128 stands for zero in the data rows.
Here is a table of points, one per row:
[61, 156, 98, 148, 136, 99, 131, 94, 106, 100, 162, 166, 173, 157, 109, 136, 172, 142, 122, 89, 162, 127, 126, 197, 116, 158, 87, 151, 124, 178, 148, 96]
[139, 74, 73, 142, 139, 109, 160, 192, 107, 168, 167, 152, 159, 113, 149, 116, 103, 105, 142, 138, 168, 116, 124, 110, 99, 145, 122, 122, 144, 130, 157, 130]
[106, 110, 193, 112, 148, 173, 48, 147, 148, 135, 142, 106, 94, 146, 124, 149, 78, 116, 136, 113, 146, 159, 155, 140, 171, 124, 146, 129, 100, 186, 112, 119]
[123, 104, 164, 125, 164, 172, 112, 128, 161, 108, 70, 139, 128, 77, 142, 84, 122, 160, 147, 102, 117, 100, 88, 172, 136, 196, 118, 182, 165, 146, 95, 139]
[132, 102, 108, 129, 74, 173, 109, 81, 48, 129, 140, 99, 149, 173, 74, 116, 85, 81, 140, 147, 81, 193, 19, 132, 93, 95, 124, 127, 168, 119, 51, 69]
[130, 149, 132, 64, 109, 114, 184, 156, 189, 121, 121, 165, 119, 97, 128, 200, 172, 147, 179, 202, 77, 116, 102, 147, 122, 134, 104, 92, 85, 106, 111, 92]
[133, 108, 81, 116, 140, 125, 150, 195, 76, 186, 147, 79, 140, 118, 142, 153, 155, 159, 167, 88, 123, 68, 87, 91, 150, 96, 128, 143, 108, 148, 90, 108]
[150, 128, 156, 139, 107, 118, 161, 99, 114, 122, 124, 130, 103, 93, 154, 207, 51, 90, 58, 101, 95, 131, 78, 139, 114, 165, 98, 100, 132, 113, 148, 121]
[125, 111, 125, 109, 137, 149, 171, 99, 127, 135, 125, 198, 88, 190, 112, 133, 125, 181, 134, 105, 154, 127, 120, 117, 195, 56, 143, 109, 231, 171, 145, 186]
[145, 183, 142, 103, 160, 178, 144, 149, 107, 180, 112, 112, 131, 159, 116, 70, 110, 140, 84, 142, 152, 92, 119, 133, 153, 145, 140, 150, 93, 109, 137, 128]
[127, 134, 116, 108, 79, 134, 181, 126, 138, 110, 42, 84, 205, 166, 144, 169, 153, 85, 91, 149, 91, 167, 232, 123, 152, 152, 153, 100, 132, 90, 51, 189]
[135, 150, 127, 99, 103, 97, 111, 127, 196, 109, 103, 123, 171, 114, 139, 149, 136, 90, 108, 129, 223, 149, 77, 86, 133, 108, 93, 143, 146, 154, 133, 142]
[148, 205, 150, 145, 86, 174, 104, 123, 82, 105, 123, 142, 146, 101, 115, 154, 158, 141, 107, 106, 97, 90, 93, 106, 147, 172, 178, 92, 131, 140, 126, 86]
[131, 160, 145, 68, 158, 129, 161, 127, 129, 102, 137, 90, 101, 149, 57, 137, 81, 72, 174, 167, 163, 86, 173, 123, 141, 158, 149, 144, 82, 168, 149, 121]
[172, 151, 126, 103, 123, 166, 168, 67, 163, 117, 159, 96, 70, 112, 134, 172, 148, 119, 129, 74, 172, 185, 120, 107, 147, 136, 138, 137, 124, 129, 126, 133]
[131, 100, 186, 130, 140, 108, 96, 156, 171, 108, 186, 107, 134, 136, 109, 161, 82, 164, 104, 116, 148, 150, 146, 108, 111, 137, 156, 136, 99, 198, 78, 139]
[127, 71, 130, 118, 91, 99, 154, 124, 126, 204, 118, 143, 123, 163, 76, 136, 166, 169, 134, 95, 112, 149, 129, 159, 81, 144, 197, 135, 97, 96, 176, 123]
[109, 195, 110, 127, 82, 111, 118, 152, 45, 117, 135, 99, 143, 145, 140, 90, 98, 167, 173, 144, 109, 135, 33, 135, 117, 170, 142, 118, 152, 178, 108, 173]
[210, 64, 159, 182, 128, 161, 110, 115, 134, 104, 125, 108, 151, 191, 136, 133, 139, 108, 181, 143, 130, 75, 126, 90, 95, 112, 116, 135, 126, 125, 182, 83]
[147, 178, 170, 154, 145, 148, 142, 174, 154, 151, 109, 115, 122, 126, 158, 140, 118, 151, 161, 94, 171, 136, 132, 95, 103, 197, 151, 63, 226, 98, 126, 123]
[135, 196, 152, 173, 93, 140, 184, 149, 173, 108, 97, 188, 126, 122, 191, 113, 130, 147, 118, 190, 130, 139, 125, 134, 126, 108, 159, 154, 82, 186, 137, 95]
[87, 156, 119, 99, 109, 110, 93, 105, 166, 132, 143, 111, 128, 171, 151, 162, 60, 111, 166, 129, 123, 76, 136, 134, 138, 211, 85, 186, 161, 52, 155, 176]
[156, 139, 98, 73, 162, 134, 111, 145, 134, 57, 153, 98, 128, 100, 180, 113, 139, 132, 89, 140, 57, 185, 110, 143, 89, 86, 170, 157, 134, 127, 203, 171]
[71, 110, 141, 157, 127, 137, 135, 119, 109, 173, 151, 169, 106, 135, 120, 157, 156, 121, 62, 155, 113, 118, 130, 80, 142, 165, 111, 123, 146, 154, 130, 91]
[131, 93, 116, 158, 134, 125, 109, 162, 58, 128, 115, 124, 77, 95, 150, 115, 103, 180, 122, 88, 148, 174, 182, 131, 149, 155, 84, 97, 72, 95, 129, 102]
[67, 99, 148, 134, 182, 191, 161, 149, 119, 59, 178, 121, 139, 102, 138, 111, 138, 116, 117, 188, 125, 89, 99, 103, 112, 149, 140, 115, 130, 118, 133, 162]
[117, 109, 188, 103, 143, 95, 89, 102, 138, 163, 145, 130, 158, 128, 144, 105, 140, 133, 155, 112, 65, 91, 125, 107, 130, 175, 145, 72, 138, 169, 168, 167]
[70, 88, 113, 168, 104, 120, 166, 99, 91, 154, 102, 110, 126, 96, 157, 115, 116, 99, 104, 135, 170, 112, 138, 165, 112, 136, 185, 134, 143, 117, 187, 111]
[142, 92, 112, 139, 115, 88, 82, 99, 98, 99, 112, 144, 170, 106, 126, 118, 170, 171, 141, 165, 168, 156, 138, 126, 146, 139, 96, 105, 117, 116, 155, 98]
[99, 58, 119, 121, 106, 89, 130, 105, 106, 138, 142, 75, 109, 163, 196, 91, 123, 168, 138, 148, 142, 162, 160, 94, 141, 178, 97, 107, 100, 144, 136, 107]
[191, 151, 118, 186, 104, 161, 128, 135, 105, 148, 72, 131, 198, 131, 170, 181, 115, 106, 154, 139, 78, 160, 235, 155, 90, 131, 108, 187, 152, 173, 90, 179]
[167, 117, 133, 85, 171, 134, 192, 127, 121, 97, 137, 171, 139, 134, 152, 119, 122, 67, 156, 93, 94, 151, 128, 194, 124, 160, 127, 125, 118, 126, 110, 50]
[143, 124, 162, 162, 77, 99, 136, 128, 171, 140, 145, 106, 107, 86, 57, 105, 147, 154, 102, 134, 122, 125, 106, 101, 113, 202, 158, 202, 125, 136, 104, 140]
[136, 168, 149, 84, 143, 175, 152, 97, 123, 163, 196, 93, 193, 81, 96, 48, 137, 117, 103, 130, 151, 129, 193, 103, 103, 110, 107, 124, 138, 125, 109, 154]
[154, 132, 77, 147, 87, 117, 133, 124, 186, 128, 131, 125, 93, 91, 136, 78, 99, 152, 159, 157, 99, 157, 116, 118, 200, 68, 113, 126, 100, 102, 120, 143]
[114, 108, 164, 124, 134, 108, 154, 125, 93, 114, 141, 157, 185, 135, 118, 159, 122, 153, 88, 99, 140, 118, 117, 105, 139, 106, 88, 157, 119, 121, 150, 94]
[107, 114, 166, 118, 73, 178, 139, 171, 122, 164, 110, 181, 107, 77, 113, 76, 109, 98, 138, 112, 136, 124, 108, 109, 149, 117, 64, 146, 117, 137, 166, 152]
[109, 108, 83, 151, 119, 133, 147, 144, 71, 101, 46, 163, 164, 148, 107, 178, 151, 46, 165, 120, 110, 171, 167, 89, 148, 119, 145, 118, 77, 156, 58, 222]
[126, 119, 166, 159, 119, 151, 112, 142, 168, 142, 162, 118, 176, 120, 135, 151, 122, 135, 138, 134, 187, 163, 86, 178, 133, 98, 166, 81, 81, 75, 127, 182]
[121, 145, 91, 88, 171, 140, 112, 56, 153, 191, 122, 197, 184, 117, 195, 149, 96, 139, 109, 160, 83, 136, 97, 96, 156, 128, 161, 152, 83, 126, 100, 93]
[81, 135, 115, 140, 153, 126, 117, 128, 168, 152, 57, 101, 136, 143, 118, 82, 91, 162, 147, 87, 100, 107, 119, 135, 78, 55, 135, 109, 95, 133, 136, 100]
[145, 144, 158, 136, 123, 74, 101, 142, 109, 160, 144, 112, 146, 88, 110, 146, 138, 117, 132, 140, 148, 91, 142, 128, 137, 95, 132, 182, 179, 121, 118, 94]
[143, 99, 159, 137, 131, 116, 129, 142, 108, 159, 154, 121, 97, 188, 151, 89, 188, 113, 102, 191, 113, 126, 128, 218, 173, 128, 103, 130, 161, 117, 107, 114]
[109, 131, 76, 104, 121, 121, 83, 162, 71, 103, 159, 187, 101, 123, 122, 164, 89, 189, 133, 150, 142, 133, 187, 129, 116, 95, 160, 147, 155, 72, 151, 123]
[103, 183, 151, 154, 153, 166, 93, 127, 151, 137, 118, 78, 136, 157, 151, 180, 171, 127, 139, 126, 190, 159, 90, 144, 148, 107, 104, 149, 93, 87, 137, 135]
[189, 159, 192, 138, 148, 61, 104, 123, 101, 135, 167, 170, 107, 133, 109, 112, 100, 79, 124, 142, 119, 134, 121, 147, 130, 113, 114, 88, 136, 106, 142, 147]
[140, 146, 72, 171, 94, 109, 135, 59, 147, 98, 180, 119, 121, 97, 131, 85, 138, 115, 190, 74, 115, 80, 162, 141, 179, 112, 164, 91, 122, 128, 135, 110]
[151, 82, 89, 92, 135, 105, 75, 157, 127, 88, 75, 168, 142, 166, 117, 56, 142, 140, 114, 124, 172, 175, 140, 86, 106, 176, 152, 112, 145, 89, 123, 65]
Along one direction, these points spread out more than along any other. Take the direction at right angles to it along which they spread out most. Go by this last direction. For each point below, how far along it does it lie, from 0 to 99? The average is 50, and the first point in the table lies past the average. One standard deviation of the points above along it is 16.
[132, 130, 155, 153, 171, 113, 94, 134, 125, 114, 119, 158, 160, 103, 65, 100, 125, 125, 100, 108, 116, 78, 106, 151, 157, 127, 133, 119, 97, 85, 116, 165] 44
[101, 110, 125, 101, 56, 176, 88, 110, 131, 104, 106, 120, 98, 142, 107, 121, 123, 141, 116, 166, 131, 64, 177, 137, 85, 90, 109, 100, 129, 129, 150, 102] 58
[196, 117, 11, 164, 162, 135, 75, 123, 142, 160, 114, 116, 57, 144, 121, 127, 161, 111, 72, 144, 125, 83, 114, 136, 100, 140, 97, 85, 101, 163, 140, 161] 61
[120, 129, 105, 137, 197, 62, 158, 108, 99, 133, 61, 69, 128, 83, 75, 154, 90, 186, 124, 184, 148, 144, 136, 139, 139, 89, 119, 90, 176, 160, 165, 112] 61
[107, 131, 110, 100, 114, 129, 80, 173, 205, 160, 149, 119, 130, 98, 132, 152, 109, 70, 120, 117, 187, 154, 132, 194, 125, 122, 165, 106, 145, 182, 94, 107] 34
[135, 170, 112, 181, 135, 102, 194, 135, 186, 102, 145, 145, 117, 200, 118, 103, 84, 167, 92, 111, 121, 122, 121, 125, 67, 91, 80, 123, 111, 113, 101, 153] 44
[79, 145, 115, 189, 185, 77, 109, 116, 154, 124, 119, 130, 45, 125, 170, 100, 158, 69, 150, 139, 105, 151, 133, 71, 91, 62, 150, 142, 137, 79, 78, 96] 58
[99, 89, 92, 106, 110, 142, 118, 158, 158, 93, 141, 114, 121, 115, 119, 126, 149, 162, 106, 106, 101, 66, 149, 134, 99, 114, 89, 96, 151, 115, 83, 112] 59
[88, 191, 143, 114, 151, 112, 120, 176, 147, 151, 140, 104, 136, 122, 98, 114, 180, 81, 129, 88, 48, 214, 136, 100, 140, 118, 91, 136, 150, 134, 217, 137] 41
[153, 119, 154, 63, 103, 60, 122, 131, 82, 105, 106, 98, 85, 145, 192, 107, 172, 113, 91, 79, 148, 60, 116, 128, 110, 63, 140, 139, 107, 123, 106, 149] 56
[124, 134, 159, 91, 160, 169, 139, 64, 110, 132, 145, 154, 75, 91, 101, 156, 171, 155, 179, 136, 174, 147, 126, 132, 53, 135, 109, 166, 121, 112, 105, 191] 36
[143, 83, 100, 154, 145, 141, 156, 144, 141, 78, 130, 99, 114, 144, 88, 144, 130, 147, 107, 113, 117, 119, 129, 134, 212, 115, 154, 182, 168, 106, 151, 114] 55
